data = ((9, -38, -15, 61, 0, -43, -36, 7, -53, -18, -8, -22, -28, 61, 32, 14), (-9, -52, -21, 17, 29, -54, -10, -19, -23, 9, -13, 7, -8, 14, 13, 25), (15, -64, -24, 34, -18, -22, -37, -43, -31, 14, 0, 0, -20, 22, 23, 43), (7, 6, 1, 29, -6, -7, -15, 21, -23, -20, 0, -19, -13, 34, 13, -10), (-9, -38, -17, 24, 29, -52, -9, -2, -26, -2, -12, -1, -9, 24, 15, 13), (26, -23, -9, 29, -52, 25, -36, -28, -20, 6, 12, -11, -18, 20, 16, 26), (-25, -11, -7, 10, 60, -65, 15, 25, -15, -13, -19, 0, 1, 18, 6, -11), (-15, -14, -5, -34, 28, -15, 20, -22, 21, 21, -5, 25, 16, -35, -13, 11), (-7, -30, -13, 16, 22, -40, -8, -6, -19, 0, -9, 2, -7, 15, 12, 13), (-3, -8, -4, 17, 12, -24, -5, 10, -16, -9, -6, -7, -6, 19, 9, -1), (-7, -31, -13, 36, 28, -54, -14, 10, -34, -12, -12, -10, -14, 38, 21, 6))
Rows and columns are counted from 1.
(1, 1)	9
(4, 3)	1
(8, 10)	21
(7, 6)	-65
(1, 14)	61
(6, 9)	-20
(3, 14)	22
(7, 10)	-13
(2, 10)	9
(2, 2)	-52
(1, 10)	-18
(10, 14)	19
(8, 1)	-15
(5, 9)	-26
(7, 12)	0
(7, 13)	1
(9, 7)	-8
(4, 10)	-20
(5, 14)	24
(10, 15)	9
(6, 4)	29
(11, 10)	-12
(2, 4)	17
(6, 10)	6
(4, 8)	21
(4, 15)	13
(9, 2)	-30
(5, 12)	-1
(2, 1)	-9
(1, 4)	61
(8, 7)	20
(4, 5)	-6

B =
[[  1  20 -10  24  52 -21 -16  69   8  43  21]
 [  7 -62  27 -23  44 -29 -40  39  32   6 -31]]
Indices start at 1.
(1, 1)	1
(2, 8)	39
(1, 3)	-10
(1, 8)	69
(1, 6)	-21
(2, 6)	-29
(2, 10)	6
(2, 1)	7

a = [[-82, 82, 81, 82, -81, 81, -81, -84, 82, 82, 83, -83, -84, 81, -84], [-79, 80, 79, 80, -78, 79, -79, -81, 80, 80, 81, -80, -81, 79, -81]]
Indices start at 1.
row 1 col 1 => -82
row 2 col 3 => 79
row 1 col 2 => 82
row 1 col 13 => -84
row 1 col 9 => 82
row 1 col 5 => -81
row 2 col 6 => 79
row 1 col 4 => 82
row 2 col 7 => -79
row 2 col 11 => 81
row 2 col 12 => -80
row 2 col 13 => -81
row 1 col 14 => 81
row 1 col 12 => -83
row 1 col 3 => 81

arr = ((6, -28, -1, 14, 5, -13, -3, -12, -22, 18, 7, -15, 10, 2, 21), (-19, 13, -15, -8, -18, 14, -26, -7, -5, -20, 9, 13, -7, 3, -16), (-17, -3, -8, 31, -4, 4, 7, 16, -4, -24, 7, -4, -26, -1, -3), (1, -15, -6, -11, 3, 19, -15, 22, 32, -1, -24, 2, 4, 3, -4), (15, 14, 15, 12, -1, 27, -9, 4, 3, -4, -15, 0, 9, 33, -10), (-4, -17, 3, 7, 10, -8, -9, 11, -23, -1, -12, -21, -7, -3, -33), (4, 11, -21, -13, 14, -19, -17, -2, -27, 7, -5, 18, -1, 14, 12), (0, -12, 7, 6, 16, 8, -11, 3, -28, 10, 0, -15, 10, -21, 28))
Rows and columns are counted from 1.
(1, 1) => 6
(6, 10) => -1
(2, 9) => -5
(4, 11) => -24
(1, 4) => 14
(7, 7) => -17
(4, 13) => 4
(5, 8) => 4
(3, 4) => 31
(2, 14) => 3
(7, 4) => -13
(3, 11) => 7
(3, 5) => -4
(3, 7) => 7
(4, 1) => 1
(5, 4) => 12
(8, 13) => 10
(3, 10) => -24
(3, 14) => -1
(2, 4) => -8
(5, 13) => 9
(3, 1) => -17
(1, 2) => -28
(2, 12) => 13
(4, 3) => -6
(5, 2) => 14
(3, 6) => 4
(1, 8) => -12
(3, 13) => -26
(1, 7) => -3
(6, 8) => 11
(8, 3) => 7
(6, 5) => 10
(8, 14) => -21
(3, 15) => -3
(4, 9) => 32
(1, 13) => 10
(7, 8) => -2
(6, 3) => 3

m = ((4, 2, 4, 9, 2, 6, 3, 5), (4, 2, 1, 2, 0, 2, 2, 3))
Rows and columns are counted from 1.
(1, 1) => 4
(2, 7) => 2
(1, 4) => 9
(1, 6) => 6
(2, 3) => 1
(2, 6) => 2
(2, 4) => 2
(1, 2) => 2

W = [[-19, -37, 66, 67, 16, 26, -41, -8], [34, -18, 26, 0, -16, -55, -24, 40], [17, 23, 5, 18, -8, 23, -10, -62], [31, 42, -31, -25, -30, -25, -17, 35], [33, 32, 14, 25, 4, -71, 11, 36]]
Rows and columns are counted from 1.
(1, 1)	-19
(4, 1)	31
(3, 6)	23
(1, 4)	67
(2, 5)	-16
(1, 8)	-8
(1, 7)	-41
(1, 6)	26
(5, 7)	11
(2, 3)	26
(3, 8)	-62
(5, 3)	14
(4, 2)	42
(2, 6)	-55
(5, 5)	4
(2, 8)	40
(4, 8)	35
(3, 3)	5
(5, 2)	32

X =
[[-20  76  27 -50 -22  -3  15]
 [ -8  12  -4 -21 -34  19  12]
 [ 35  -8  15 -14 -20  45  -9]
 [ -8 -43  19 -31 -12 -12 -12]
 [  8  16 -13  -4 -14  -3 -23]
 [-12  22   5 -40  14   3   4]]
Rows and columns are counted from 1.
(1, 1) = -20
(2, 1) = -8
(3, 6) = 45
(4, 5) = -12
(5, 1) = 8
(3, 4) = -14
(1, 3) = 27
(3, 3) = 15
(4, 1) = -8
(1, 6) = -3
(5, 5) = -14
(5, 3) = -13
(4, 6) = -12
(1, 5) = -22
(1, 4) = -50
(5, 6) = -3
(6, 1) = -12
(1, 2) = 76

grid =
[[-39 -73 -15  10 -30   0  24]
 [-12 -29  34  -1  28 -32  59]
 [-65 -14 -55   5  26   6  14]
 [-17 -28 -40 -15  75  -8   1]
 [ -7  -6 -36 -18  82  -7  -7]
 [-48 -14  28  15 -30 -17  60]
 [-66 -10 -54  13  -3   8  14]
 [  2 -30 -14 -18  82 -19   9]
 [  5 -73  27  -9  20 -25  31]
 [-25  15  19  -1  61 -31  50]
 [  2  11 -34 -18  83  -5  -8]]
Indices start at 1.
row 1 col 1 -> -39
row 6 col 4 -> 15
row 3 col 2 -> -14
row 10 col 1 -> -25
row 9 col 3 -> 27
row 8 col 7 -> 9
row 3 col 7 -> 14
row 7 col 7 -> 14
row 6 col 5 -> -30
row 5 col 3 -> -36
row 6 col 2 -> -14
row 8 col 3 -> -14
row 4 col 7 -> 1
row 11 col 1 -> 2
row 11 col 2 -> 11
row 2 col 6 -> -32
row 10 col 2 -> 15
row 1 col 5 -> -30
row 5 col 1 -> -7
row 9 col 4 -> -9
row 2 col 3 -> 34
row 9 col 5 -> 20
row 2 col 7 -> 59
row 7 col 3 -> -54
row 3 col 4 -> 5
row 6 col 6 -> -17
row 9 col 1 -> 5
row 7 col 4 -> 13
row 4 col 6 -> -8
row 10 col 6 -> -31
row 9 col 2 -> -73
row 5 col 6 -> -7
